0: [165 121  89  80 109  79  79 158 114  26 136  83 156  94 141 108]
1: [136 170  92 125 198 104  84 141 143  75 139  76 172 189 129  56]
2: [128 164 136  94 177 110 122 132 153 101 105 114 160 109  95 170]
3: [133 139 108 124 160 116 104 134 131 115 130 101 163 168 125  89]
4: [131 129 167 101 126 122 114 125 134 108 103 115 145 167 142 122]
5: [130 166 143  70 131  91  96 103 136  84 116 108 198 205 107 122]
6: [143 150 131  91 116 100  90 150 138  86 119 106 148 174 116 111]
7: [157 134  97  57 130  71  94 102 114  27  69  92 188 182 141 105]
8: [166  83 124 168 101 150 153 107  90 110  85 102 115  96 175  99]
9: [130 170 127  77 177  99 122 135 168 111  98  97 162 134  79 176]
10: [149 121 190 127 139 114 106  87 152  65  32 167 171 177 143  87]
11: [114 120 145 130 198 144 140  98 144 120 133 101 146 177 137  22]
12: [161 145 177 127 197 106  82 177 167  72  42 144 123  43 129 110]
13: [ 86 177 194 124 255 170  75 116 183 125  81  79 200 251 143   3]
14: [119 127 141 110 208 132 152 124 135 116 105 119 140  66 132  92]
15: [248 117  62 121 121 103 138  68  86 108  72  89 180 163 156  93]
16: [160 161 116  63 110  76  58 179 129  54 111  81 185 117 108 143]
17: [128 127 151 110 125 125 120 136 135 109 112 119 138 130 136 110]
18: [223 113  63 164 158 109 115 102 133 110  53 119 137  78 138 109]
19: [203 102  67 164 154 114 102 143 138  81  82 109 121  62 145 127]
20: [255  80  11 104  74  25   0 122 150   0  65 105 151  97 182 116]
21: [191 148 187 131 235 181 186  82 164 185   0  85 138  98  94 139]
22: [114 157 159 138 178 159 120 118 146 139 113 114 158 165 131  87]
23: [139 111 132 113 122 132 128 136 114  79 124 119 137 109 159 106]
24: [198 140  37 106 130  43  60  78 145   0  63 117 205 177 158  55]
25: [113 150 192  57 150 123 124  84 131  57  52  87 229 188 132  86]
26: [179  97 127 149 178 158 198  86 113 155  62 110 121  68 146 100]
27: [113 169 167  87 130 132 121 102 136 116  76 109 183 189 148 115]
28: [165 107 131 146 148 144 142 130 122 115  98 115 111  68 142 110]
29: [137 132 104 105 155 110 114 159 144  83 116 101 143  76 116 143]
30: [118 144 175  92 145 136 124 108 130 111  95 133 160 146 129 116]
31: [151 177 157  20 147  56  57 111 152  40  76  79 209 239  85 157]
32: [155 125  93 134 150 122 131 144 125 106 102  97 132  80 126 137]
33: [183 123 100 127 121 113 132  95 106 110  98 107 145 161 137  98]
34: [128 131 173 109 122 123 118 143 129 101 110 124 144 153 138 139]
35: [177 157 123 125 124 110 102  99 120 108  90 105 163 147 117 139]
36: [183 101 143 142 168 146 171  88 120 137  68 104 121  62 152  92]
37: [193 127  67 150 212 116 162  90 130  91  61  86 157  82 117 116]
38: [148 143 138 139 164 118 100 160 178  82  64 137 119  70 131 142]
39: [154 137 161 134 200 160 165  98 140 194  42 129 132 103 123 132]
40: [115 129 139 123 170 155 115 107 127 139 106 102 154 163 152  48]
41: [145 180  85  51 255  85 119 142 150  12  96  78 165  22  74 146]
42: [135 194  84  97 221  95  68 133 149  73 127  54 200 255 121  12]
43: [160 119 165 131 169 123  96 166 163  73  56 133 119  53 135 119]
44: [157 135  95  74 103  74  80 163 108  19 123  79 168 131 142 123]
45: [186 115  67 106 102  75  62 150 138  10  99 123 155 116 170 125]
46: [143 139 108  88 170 100 139 115 144  73 114  99 162  81 102 120]
47: [159 136 101  45 123  67  90  84 114  12 144  92 186 161 153  83]
48: [176 150 129 113 120 109 113  88 116 115  75 101 162 209 130 133]
49: [110 190 227  88 185 171 164 121 170  77  56 116 163  97  95 123]
50: [126 110 149 108 118 132 126 130 122  89 109 120 133 108 142 109]
51: [116 128 128 141 198 158 137 131 155 139 108 113 138 102 122  82]
52: [182 120  85 143 161 124 116 113 133 101  80 125 130  95 134 110]
53: [147 113 140 151 163 152 165 102 125 131  88 125 122  89 139 119]
54: [131 176 142  68 211 101 112 154 161  87  86  94 176 110  69 182]
55: [116 133 137 135 201 143 143 136 158 134 120 113 127 101 127  88]
56: [134 160 108 121 156 120 106 137 136 103 124  97 167 182 131  77]
57: [110 133 153 158 198 171 112  97 141 133  99  94 169 152 175   0]
58: [103 174 196  44 157 127 162  77 140 130  54 102 179 219 140  73]
59: [245 105  41 109  85  53  30 179 126   0  82  96 167  71 166 100]
60: [158 166  90  35 134  53 138  90 122   0  98  77 185 213 125 105]
61: [142 144 105  71 146  80 132 113 114  71 113  94 198 169 125 103]
62: [114 126 169 148 164 141 140 108 133 141 143 100 154 149 169  21]
63: [168  94 150 144 186 174 164  77 122 161  59 104 120  52 135  60]
64: [114 139 144 144 226 164 127 123 167 166 106 109 138  95 130  77]
65: [137 151 146  82 144  97 104 117 140  98 119 108 168 158 109 142]
66: [183 105 117 155 149 155 154 120 119  95  90 106 106  48 146 125]
67: [135 143 101 120 170 119  95 120 136  90 133  92 147 166 127  65]
68: [143 163  84 109 186 102  51 130 141  63 156  59 202 196 118  24]
69: [190  92 131 195 172 155 127 133 123 128  65 104  99  23 145 124]
70: [169 135  93  74 102  72  74 172 122  17 103  82 162 134 161 145]
71: [178 109 133 132 167 148 199  88 117 161  64 120 118  74 133 117]
72: [243 122  63 130 197 111 134  87 113 116  44  73 154  49 107 138]
73: [125 133 200  94 113 126 114 148 135  83  91  95 157 129 136 122]
74: [124 196 160  26 255  80 102 147 192  79  73  84 225 108  36 195]
75: [198  91 132 167 172 162 189 128 117 111  54  94  92   0 149 128]
76: [152 102 141 179 170 153  91  89 164  93  94 117 163 147 196   0]
77: [127 148  98 119 181 112  98 133 140 104 138  93 167 165 129  80]
78: [106 165 153 135 243 161 128 136 179 155 104 109 152 132 105  96]
79: [197 126  84 127 117 111 127  87  98  95  95  98 158 135 147  99]
80: [164 129 101 129 161 120 137 115 121 126 105 109 142 105 125 128]
81: [131 158 131  88 139 103 107 124 124  94 113 111 173 172 119 117]
82: [186  96 123 143 151 156 160 140 115 128  60 105  99  24 149 109]
83: [132 113 143 109 119 126 132 126 111  74 127 119 137 100 160 118]
84: [161 136 160 144 183 146 149 100 131 159  56 124 135 114 125 138]
85: [116 140 229  56 174 146 153  74 144 100  42 143 209 190 147 119]
86: [185 100 135 168 196 164 213  67 114 148  29 106 114  25 145  79]
87: [133 176  77 110 196 119  75 124 128  93 135  71 190 254 129  41]
88: [201 101  71 163 113 105 100  89 109  77  74 120 149 141 181  95]
89: [234 102  16 117  78  38  15 173 134   0  80  76 185 107 171  94]
90: [172 120  97 119 162 124 141 113 124 132  93 102 143  96 119 123]

[156 208 129  29 149  62  66 118 149  50  85  86 255 252  88 146] -> 31 5
[130 138 236  77 120 130  89 146 139  56  72 107 157 134 129 121] -> 73 34
[173 144  76  64 175  84  82 184 141   0 110  60 177   0  86 144] -> 41 0
[131 111 133 111 194 136 155 166 153  79 112 107 114   0 141 115] -> 14 28
[121 144 171  97 146 121 134 113 131 110  99 121 158 157 128 112] -> 30 4
[146 148  90  86 187  91 105 187 152  45 117  81 160  35  98 133] -> 29 46
[157 126 132 128 167 126 111 141 179  87  75 143 126  68 138 142] -> 38 43
[103 158 209  90 250 144 145 113 160 148  67 131 163 108  96 108] -> 78 49
[161 172  39  36 211  71 161 134 186  32 108  81 189  42  74 122] -> 41 46
[135 122 143 126 159 140 148 139 137  98 105 117 120  60 133 123] -> 28 14
[193 124  67 101 101  73  59 132 133   5 119 118 138 106 151  97] -> 45 0
[116 153 161  87 151 132 130 104 138  92  77 123 163 166 126 114] -> 30 27
[138 203 143  35 142  66  84 108 142  43  96  95 187 242  94 173] -> 31 5
[144 147 111  84 182 103 136 137 144  73 110  97 169  79  97 137] -> 46 29
[180 102 118 170 147 153 161 114 123 107  81 114 105  44 133 119] -> 66 28
[149 163 102  74 240  92 132 119 148  78 111  89 167  69  92 132] -> 46 41
[118 139 192 100 168 144 144 136 144 111  94 129 149 103 114 134] -> 30 17
[ 91 169 249 128 237 157  86 128 156 182 110  98 186 182 137  21] -> 13 57
[157 120  94 137 141 126 112 136 120  93 108  97 123  87 118 147] -> 32 29
[214 157 104  97 118 107  79  88 104 138  52  87 181 249 118 103] -> 48 35
[145 183 153  10 161  54  53 105 169  22  79  71 255 255  94 142] -> 31 5
[129 138 111 119 148 123 109 132 138 124 125 103 150 160 124  91] -> 3 56
[132 146 226  82 117 127  95 171 124  47  70 111 171 151 158 105] -> 73 34
[143 137 112  96 129 103 128 117 126  89 126 108 165 159 129 117] -> 81 65
[199  73 147 163  93 148 138 112  82 118  79  93 111 128 166 106] -> 8 28
[140 140 108 105 157 101 103 173 140  73 119  96 135  68 124 171] -> 29 32
[255 158  60 154 212 120 161  75 116 112  47  76 145  66  97 145] -> 72 37
[114 137 147 129 184 165 124 122 132 141 118 103 162 157 159  40] -> 40 62
[155 103 131 158 158 143 152 127 124 137  97 117 109  63 141 113] -> 28 53
[214 120  67 142 182 128 157  91 116  74  74  80 158  87 114 134] -> 37 72
[186  95 143 205 232 248 224  50 111 140   0 104 110   0 161  70] -> 86 63
[144 192 104   0 140  41  71 119 139  17  70  70 255 255  82 119] -> 31 60
[143 126 100 103 186 102  96 185 136  61 121  96 141  58 110 154] -> 29 32
[217 174 105 120 133  96  95  74 107 109  46  84 197 238 100 127] -> 48 35
[134  99 233  47 114 113  57 180 162  39  27 110 177 172 187 134] -> 73 10
[181 119  79  98 103  85  74 149 130  33 111 122 141 110 153 120] -> 45 0
[126 161 225  75 120 119  83 176 140  49  69  87 160 171 140 122] -> 73 34
[183 165  68  52 193  65  93 203 185   0 127  57 169   0  86 113] -> 41 0
[ 90 189 226 125 233 190  87 126 184 151  84  96 248 220 115   3] -> 13 57
[150 146 100  95 154 108 115 156 136  74 123 101 144  74 113 123] -> 29 46
[139 181 151  56 145  79  90 111 141  76 100  96 185 210 102 148] -> 5 65
[235  46 109 179 185 163 210 110 113 149   1  91  70   0 199 137] -> 75 86
[115 152 236  64 119 122  83 180 145  10  52  88 183 183 162 172] -> 73 34
[163 108 130 153 138 147 142 124 125 136  92 115 112  71 144 114] -> 28 53
[128 136 158 105 120 127 112 148 134 109 118 112 135 138 146 109] -> 17 34
[207  58 110 161 171 197 198 141 109 139  46 100  81   0 155 139] -> 75 82
[138 190 136  23 153  58  81 125 142  45  89  76 232 234  83 134] -> 31 5
[196 132  90 140 155 119 121 142 119 111 104  95 124  71 124 134] -> 32 80
[109 166 182 132 184 158 112 104 159 148 101 109 156 161 128  60] -> 22 40
[191  98  64 151  94 107  87 127 110  63  87 117 131 132 162 120] -> 88 79
[ 87 146 242 154 255 171  90 126 187 147  92  82 211 255 145   6] -> 13 57
[134 159 132 101 162 111 106 150 165 102 120 108 148 105 102 165] -> 2 9
[145 180  87 126 188 119  71 122 133  87  93  70 188 176 140  44] -> 1 56
[142 130 146 129 163 132 121 131 156 120  84 140 131 110 128 125] -> 17 80
[149 140 100  86 178 102 107 191 146  70 137  87 143  53 103 154] -> 29 46
[199 101  55 153 151 124 129 157 123 101  76  70 125  33 131 169] -> 19 32
[175 123  95 140 156 117 129 149 119 112 111  99 126  80 126 142] -> 32 80
[142 142 105  99 170 104 107 158 147  70 133  99 140  71 111 156] -> 29 46
[116 131 144 118 183 146 121 119 141 139 122 105 152 162 161  48] -> 40 11
[204 102  57 109  98  70  55 139 146   0 104 116 156 122 156 107] -> 45 59
[247  96  38 194 142 109 100 150 137  55  53  97 115  33 132 138] -> 19 18
[158 134 102 135 160 123 143 111 123 110 103 110 134  98 120 131] -> 80 90
[169 125 102 131 135 127 126 134 123 107 114 104 129  86 129 136] -> 32 80
[159 141 106  55 145  69  97 106 108  26 134  88 183 164 121 101] -> 47 61
[118 139 237  75 254 161  78 255 206  71  46 105 121   4 103 176] -> 12 43
[160 174  82  41 136  61  99  99 117  18 129  79 227 137 134  81] -> 47 61
[100 139 183 190 255 172 126 102 143 132 124  54 154 150 184   0] -> 57 62
[173 127  96 124 146 117 127 138 125  93 110  98 128  77 119 138] -> 32 29
[119 150 220  74 144 139 140  96 134 118  85 124 164 152 118 100] -> 30 27
[218  70 110 178 128 126 154  63 104 102  44 151 125 166 185  64] -> 88 8
[154 157  96  54 130  68 108 104 114  31  87  86 217 186 133  93] -> 7 61
[184 121  93 142 152 125 129 146 126 109 102  98 125  84 125 126] -> 32 80
[160 106 124 153 157 142 144 125 118 128  95 112 108  56 138 126] -> 28 66
[104 149 108 159 210 164  95  76 138  98  85  75 182 235 202   0] -> 57 76
[ 96 125 142 148 255 173 147 148 193 143 105  89 152  76 115  17] -> 64 51
[108 164 175 127 190 154 110 121 164 141  98 101 165 206 133  62] -> 22 40
[158 190 137  10 155  50  77 104 138  28  71  78 240 236  90 117] -> 31 60
[255 115  14 132 218 112 131 140 101  65  66  43 132   0 106 185] -> 72 37
[ 78 164 221 148 255 221 123 141 243 187  55  88 176 114  74  37] -> 78 64
[160 103 130 150 144 135 151 130 122 120  89 113 109  61 139 128] -> 28 66
[103 160 188 145 212 168 106 117 154 139 109 104 174 198 131  52] -> 22 40
[212  84 145 170 223 216 203  50 112 161  13  86 106  17 148  71] -> 86 63
[132 119 195  65 112 120 104 197 143  81  52 103 168 155 165 121] -> 73 34
[101 146 142 156 251 180 160 115 177 190 111  87 142  62 117  15] -> 64 51
[126 191 236  50 126 139  98 189 129  64  52 112 142 137 175  99] -> 73 34
[185 118  95 143 144 124 124 135 119  99 112  94 125  74 123 134] -> 32 80
[149 196  78  44 240  86 144 118 189  22  93  78 208  44  78 139] -> 41 46
[190 131  46  97 255  72  94 133 194  22  40 118 174  46 110 116] -> 41 37
[142 131 106  95 132 102 115 113 123  81 122 109 159 149 125 117] -> 81 65
